Here is the table:
[ 0.   0.1  1.2  0.5  1.3  1.2  2.   1.2  0.1  0.5  0.  -0.3]
[-0.7 -0.8 -0.1 -0.8 -0.8 -0.8 -0.4 -0.3 -0.7 -0.1 -0.8 -0.8]
[-0.7 -0.9 -1.  -0.8 -0.6 -0.5 -0.5 -0.6 -0.9 -0.3 -0.8 -0.9]
[ 0.4  0.5 -0.2  0.  -0.2 -0.5 -0.5 -0.4  0.3 -0.4  0.2  0.1]
[-0.7 -0.6 -0.3 -0.4 -0.9 -0.4 -0.5 -0.8 -0.7 -0.5 -0.6 -0.7]
[-0.5 -0.1  0.  -0.2  0.2 -0.1 -0.1 -0.3 -0.1 -0.5 -0.2 -0.3]
[-0.2 -0.2 -0.3 -0.1 -0.4 -0.2 -0.5 -0.2 -0.1  0.   0.   0.1]
[-0.9 -0.7  0.2 -0.6  0.4  0.2  0.3  0.5 -0.6  0.3 -1.  -0.9]
[-0.5 -0.4  0.8 -0.4  0.8  1.   0.9  0.9 -0.5  1.1 -0.2 -0.4]
[-0.2 -0.6  0.3 -0.6  0.6  1.   0.5 -0.6  0.1 -0.4 -0.6 -0.4]
[-0.9 -0.8 -0.9 -1.4 -0.8 -0.4 -0.3 -0.3 -0.9 -0.6 -1.6 -1.2]
[-0.8 -1.  -0.2 -0.8 -0.1 -0.1 -0.7 -0.8 -1.  -0.3 -0.9 -0.9]
[ 3.6  3.1  0.8  3.1  1.1  1.   0.6 -0.2  2.7  0.1  2.7  3.1]
[ 0.4  0.4  0.6 -0.6  0.6 -0.1  0.1 -0.6 -0.1 -0.3 -0.6 -0.4]
[1.9 1.6 0.1 1.4 0.2 0.2 0.  0.4 1.3 0.1 1.8 1.9]
[-1.  -1.1 -0.8 -0.8 -0.4 -0.6 -0.4 -0.4 -1.  -0.5 -1.1 -0.9]
[-0.4 -0.5 -0.5 -0.6 -0.2 -0.5 -0.7 -0.4 -0.8 -0.5 -0.6 -0.4]
[-0.2 -0.3  0.2 -0.3 -0.3 -0.1 -0.2 -0.1 -0.2 -0.5 -0.1 -0.6]
[-0.5 -0.3  1.1  0.1  1.1  1.1  1.2  1.5 -0.4  1.5 -0.1 -0.5]
[-0.5 -0.5 -0.5 -0.4 -0.6 -0.7 -0.6 -0.1  0.2  0.5  0.  -0.3]
[-1.  -0.9 -0.6 -0.5 -0.6 -0.7 -0.6 -0.1 -0.2  0.2 -0.3 -0.4]
[ 0.2  0.  -0.3 -0.1 -0.4 -0.6 -0.6 -0.7  0.3 -0.2  0.2  0.1]
[ 1.   1.  -0.2  0.7 -0.3 -0.3 -0.2 -0.5  0.7 -0.5  1.   1. ]
[-0.3 -0.4 -0.4 -0.7 -0.6 -0.5 -0.5 -0.4 -0.7 -0.5 -0.4 -0.1]
[ 0.9  0.4 -0.5  0.8  0.  -0.2 -0.1 -0.4  0.4 -0.6  0.8  0.8]
[-0.9 -1.1 -0.7 -0.9 -0.7 -0.7 -0.4 -0.4 -1.  -0.4 -0.8 -0.8]
[-0.7 -0.6 -0.5 -1.  -1.  -0.9 -0.9 -0.7 -0.8 -0.7 -0.7 -0.5]
[-0.7 -0.7 -0.4 -0.7 -0.1 -0.2 -0.2  0.2 -0.8 -0.1 -0.4  0. ]
[-0.8 -1.  -0.8 -1.1 -0.7 -0.6 -0.8 -0.7 -0.9 -0.6 -1.2 -1. ]
[-1.1 -0.8 -0.8 -1.  -0.7 -0.8 -0.9 -0.8 -0.9 -0.4 -0.8 -1.2]
[-0.9 -0.7 -0.4 -0.8 -0.5 -0.3 -0.2  0.  -0.6 -0.3 -0.8 -0.7]
[-1.3 -1.3 -0.6 -0.9 -0.9 -0.9 -0.7 -0.6 -1.1 -0.5 -0.8 -1.1]
[-0.6 -0.5  0.9 -0.6  1.3  1.3  0.9  0.1 -0.4  0.  -0.6 -0.7]
Every row has one hidden group. There are 2 groups. Groups can overlap: rows of different groups may look alike. The first row asked about is in group 0, and each new group gets the next number.
More rows, each followed by its group:
[-0.9 -0.9  0.6 -0.7  0.6  0.7  0.6  1.1 -0.4  1.4 -0.4 -0.7] -> 0
[2.2 1.8 2.3 2.4 2.5 2.3 2.6 1.8 2.1 1.8 1.9 2.5] -> 1
[-0.8 -0.9 -0.8 -0.7 -0.6 -0.6 -0.4 -0.3 -0.6 -0.3 -0.4 -0.7] -> 0
[ 0.  -0.2 -0.2 -0.3 -0.5 -0.6 -0.3  0.2  0.   0.3 -0.2 -0.2] -> 1
[-0.4 -0.6 -0.4 -0.1  0.   0.3 -0.2 -0.8 -0.6 -0.6 -0.4 -0.4] -> 1
[-0.6 -0.4 -0.4 -0.3 -0.5 -0.4 -0.1 -0.1 -0.4 -0.2 -0.8 -0.2] -> 0
[2.6 3.9 1.5 2.9 1.8 2.1 1.8 1.9 2.6 1.9 2.8 2.3] -> 1
[3.1 3.5 1.9 3.2 1.8 2.2 2.3 2.  3.  1.6 3.2 2.8] -> 1
[-0.8 -0.9 -0.6 -0.9 -0.4 -0.4 -0.4 -0.6 -0.8 -0.4 -1.  -0.7] -> 0
[-1.3 -0.7 -0.2 -0.8 -0.6 -0.7 -0.8 -0.3 -0.9 -0.5 -0.8 -1.3] -> 0
[ 1.7  1.7  0.2  1.8  0.   0.   0.2 -0.1  1.9 -0.4  1.7  1.6] -> 1
[3.  3.1 1.7 2.8 1.3 1.5 1.7 1.8 2.6 1.8 2.8 3. ] -> 1
[-0.4 -0.5 -0.6 -0.3 -0.3 -0.6 -0.5 -0.1 -0.7 -0.5 -0.5 -0.4] -> 1
[3.4 3.6 2.1 3.2 1.3 1.  1.3 2.1 2.7 1.2 2.8 3.4] -> 1
[-0.1  0.2 -0.1  0.1 -0.4 -0.3 -0.4 -0.5  0.2 -0.4  0.4  0.2] -> 1
[-0.1 -0.6 -0.7 -0.6 -0.6 -0.8 -0.9 -0.5 -0.5 -0.4 -0.7 -0.3] -> 0
[-1.4 -1.4 -0.9 -1.  -0.5 -0.6 -0.8 -0.6 -0.8 -0.6 -1.  -1. ] -> 0
[-0.6 -1.  -0.5 -0.2 -0.4 -0.4 -0.6 -0.4 -0.4 -0.1 -0.2 -0.4] -> 1
